[[131 133 125 129 139 121]
 [128 128 129 128 127 128]
 [125 130 129 126 126 129]
 [125 129 135 127 122 130]
 [142 105 121 135 123 136]
 [126 128 127 127 126 129]
 [122 129 126 124 123 131]]
|
[[122 129 126 124 123 131]
 [131 133 125 129 139 121]
 [128 128 129 128 127 128]
 [125 130 129 126 126 129]
 [125 129 135 127 122 130]
 [142 105 121 135 123 136]
 [126 128 127 127 126 129]]

[[133 105]
 [119 158]
 [134 107]]
|
[[134 107]
 [133 105]
 [119 158]]

[[128 128 128 128]
 [127 130 129 127]
 [126 158 132 107]
 [119 125 131 126]
 [132 125 129 139]
 [112 121 133 126]
 [115 123 132 127]]
|
[[115 123 132 127]
 [128 128 128 128]
 [127 130 129 127]
 [126 158 132 107]
 [119 125 131 126]
 [132 125 129 139]
 [112 121 133 126]]

[[115 141 104 109 121 129 124]
 [138 136 149 145 119 127 117]
 [123 132 121 121 142 128 137]]
|
[[123 132 121 121 142 128 137]
 [115 141 104 109 121 129 124]
 [138 136 149 145 119 127 117]]

[[130 128]
 [128 128]
 [118 132]
 [135 133]
 [115 102]]
|
[[115 102]
 [130 128]
 [128 128]
 [118 132]
 [135 133]]

[[126 124 124 127 143 121 140 134 139 130 134 119 127]
 [146 125 125 128 138 126 116 118 144 124 120 130 122]
 [128 135 107 128 134 135 115 110 140 113 111 120 107]]
|
[[128 135 107 128 134 135 115 110 140 113 111 120 107]
 [126 124 124 127 143 121 140 134 139 130 134 119 127]
 [146 125 125 128 138 126 116 118 144 124 120 130 122]]
---
[[150 144 142 107 132]
 [132 115 133 104 103]
 [143 119 128 115 108]
 [142 102 131 104 123]
 [146 145 141 109 123]
 [148 115 129 112 120]
 [146 110 131 108 125]
 [133 134 137 107 101]
 [135 108 132 104 110]
 [135 128 135 107 104]
 [146 117 135 106 128]]
|
[[132 107 142 144 150]
 [103 104 133 115 132]
 [108 115 128 119 143]
 [123 104 131 102 142]
 [123 109 141 145 146]
 [120 112 129 115 148]
 [125 108 131 110 146]
 [101 107 137 134 133]
 [110 104 132 108 135]
 [104 107 135 128 135]
 [128 106 135 117 146]]

[[116 121 110 118]
 [125 127 122 134]
 [144 132 137 118]
 [142 132 138 123]
 [113 123 119 120]
 [142 134 149 125]
 [144 134 147 122]
 [133 132 144 134]
 [139 131 138 129]]
|
[[118 110 121 116]
 [134 122 127 125]
 [118 137 132 144]
 [123 138 132 142]
 [120 119 123 113]
 [125 149 134 142]
 [122 147 134 144]
 [134 144 132 133]
 [129 138 131 139]]

[[120 142]
 [135 127]
 [103 114]
 [122 157]
 [153  99]
 [122 133]
 [144 117]
 [130 106]
 [138 130]
 [113 122]
 [121 114]
 [102 139]]
|
[[142 120]
 [127 135]
 [114 103]
 [157 122]
 [ 99 153]
 [133 122]
 [117 144]
 [106 130]
 [130 138]
 [122 113]
 [114 121]
 [139 102]]

[[110 112 121 136 124 138 133]
 [136 100 102 127 138 114 115]
 [127 137 132 134 134 130 125]
 [125 113 136 113 119 127 133]
 [127 141 120 144 136 145 130]
 [148 125 125 109 126 120 124]
 [137 125 117 128 136 135 126]]
|
[[133 138 124 136 121 112 110]
 [115 114 138 127 102 100 136]
 [125 130 134 134 132 137 127]
 [133 127 119 113 136 113 125]
 [130 145 136 144 120 141 127]
 [124 120 126 109 125 125 148]
 [126 135 136 128 117 125 137]]

[[112 113 108 112 144 135 145 109 122 116 148]
 [143 143 142 157 100 107  99 140 139 133 115]
 [130 126 138 142 115 129 116 144 125 140 111]
 [136 136 134 132 124 118 123 123 142 119 133]]
|
[[148 116 122 109 145 135 144 112 108 113 112]
 [115 133 139 140  99 107 100 157 142 143 143]
 [111 140 125 144 116 129 115 142 138 126 130]
 [133 119 142 123 123 118 124 132 134 136 136]]

[[156 148]
 [112 140]
 [109 115]]
|
[[148 156]
 [140 112]
 [115 109]]

[[131 111 128 112 122 142 148 131]
 [132 115 126 109 120 137 150 132]
 [136 150 149 133 132 116 110 120]]
|
[[131 148 142 122 112 128 111 131]
 [132 150 137 120 109 126 115 132]
 [120 110 116 132 133 149 150 136]]
---
[[131 131 157 124]
 [141 115 144 141]
 [138 113 141 135]
 [132 127 120 150]
 [126 114 128 138]]
|
[[115 144]
 [113 141]]

[[119 127 136 111 132]
 [118 116 102 133 133]
 [133 136 136 120 150]
 [122 137 124 118 144]]
|
[[116 102]
 [136 136]]

[[118 134 140]
 [132 133 142]
 [129 132 127]
 [133 122 129]
 [102 136 115]]
|
[[133 142]
 [132 127]]

[[135 141 149 131]
 [131 133 141 125]
 [127 115 149 121]
 [137 129 130 135]]
|
[[133 141]
 [115 149]]

[[123 128 154]
 [142 144 112]
 [138 149 139]]
|
[[144 112]
 [149 139]]

[[120 126 143]
 [123 137 105]
 [134 128 105]
 [128 136 128]]
|
[[137 105]
 [128 105]]
---
[[115 138 126 133 124 128 132 134 108 132 129]
 [137 115 139 109 130 131 124 125 127 130 138]
 [127 111 134 124 128 130 122 132 103 139 124]
 [124 117 143 112 130 134 129 129 102 133 134]
 [123 137 123 140 127 132 137 126 137 121 122]
 [146 119 130 118 133 123 118 123 155 123 133]
 [128 143 134 115 125 135 136 127 136 120 150]
 [109 145 110 154 117 127 135 136 106 137 116]]
|
[[127 111 134 124 128 130 122 132 103 139 124]
 [137 115 139 109 130 131 124 125 127 130 138]
 [124 117 143 112 130 134 129 129 102 133 134]
 [146 119 130 118 133 123 118 123 155 123 133]
 [123 137 123 140 127 132 137 126 137 121 122]
 [115 138 126 133 124 128 132 134 108 132 129]
 [128 143 134 115 125 135 136 127 136 120 150]
 [109 145 110 154 117 127 135 136 106 137 116]]

[[127 115 131 130]
 [126 137 129 124]
 [127 157 129 130]
 [127 129 128 131]
 [127 123 128 146]
 [129 148 127 118]
 [127 126 127 146]]
|
[[127 115 131 130]
 [127 123 128 146]
 [127 126 127 146]
 [127 129 128 131]
 [126 137 129 124]
 [129 148 127 118]
 [127 157 129 130]]

[[128 131 139 131 131 132 128 129 103 139 147 139 123 124]
 [113 119 141 128 132 152 127 127 107 143 142 143 145 138]
 [132 133 130 130 132 131 128 129 127 130 131 131 123 124]]
|
[[113 119 141 128 132 152 127 127 107 143 142 143 145 138]
 [128 131 139 131 131 132 128 129 103 139 147 139 123 124]
 [132 133 130 130 132 131 128 129 127 130 131 131 123 124]]

[[136 105]
 [136 132]
 [150 158]
 [148 152]
 [128 126]
 [130 131]]
|
[[136 105]
 [128 126]
 [130 131]
 [136 132]
 [148 152]
 [150 158]]

[[129 131]
 [116 102]
 [113 140]]
|
[[116 102]
 [129 131]
 [113 140]]

[[132 135]
 [131 108]
 [128 126]
 [131 105]
 [129 117]
 [132 157]
 [131 128]
 [125 107]
 [126 106]
 [127 141]
 [129 116]
 [132 153]]
|
[[131 105]
 [126 106]
 [125 107]
 [131 108]
 [129 116]
 [129 117]
 [128 126]
 [131 128]
 [132 135]
 [127 141]
 [132 153]
 [132 157]]
---
[[124 105 152 154]
 [131 127 133 111]
 [147 119 105 118]]
|
[124 127 105]

[[127 129 122 106]
 [141 132 137 141]
 [118 130 136 128]]
|
[127 132 136]

[[135 116 135 144 135]
 [116 136 130 129 111]
 [149 125 137 140 132]]
|
[135 136 137]

[[140 131 111 112 146]
 [114 157 139 146 119]]
|
[140 157]

[[156 125 110 105]
 [144 119 113 103]]
|
[156 119]

[[123 116 121 130]
 [133 132 131 139]
 [122 121 120 128]
 [140 151 139 126]
 [136 141 134 138]]
|
[123 132 120 126]

[[111 148 106 138 109]
 [147 112 147 108 145]
 [147 114 141 113 146]]
|
[111 112 141]

[[132 120 130 140 122]
 [123 111 126 149 108]
 [129 117 135 149 126]
 [124 147 121 128 114]
 [126 116 130 136 125]]
|
[132 111 135 128 125]

[[154 102 101]
 [154 102 101]
 [100 156 157]]
|
[154 102 157]
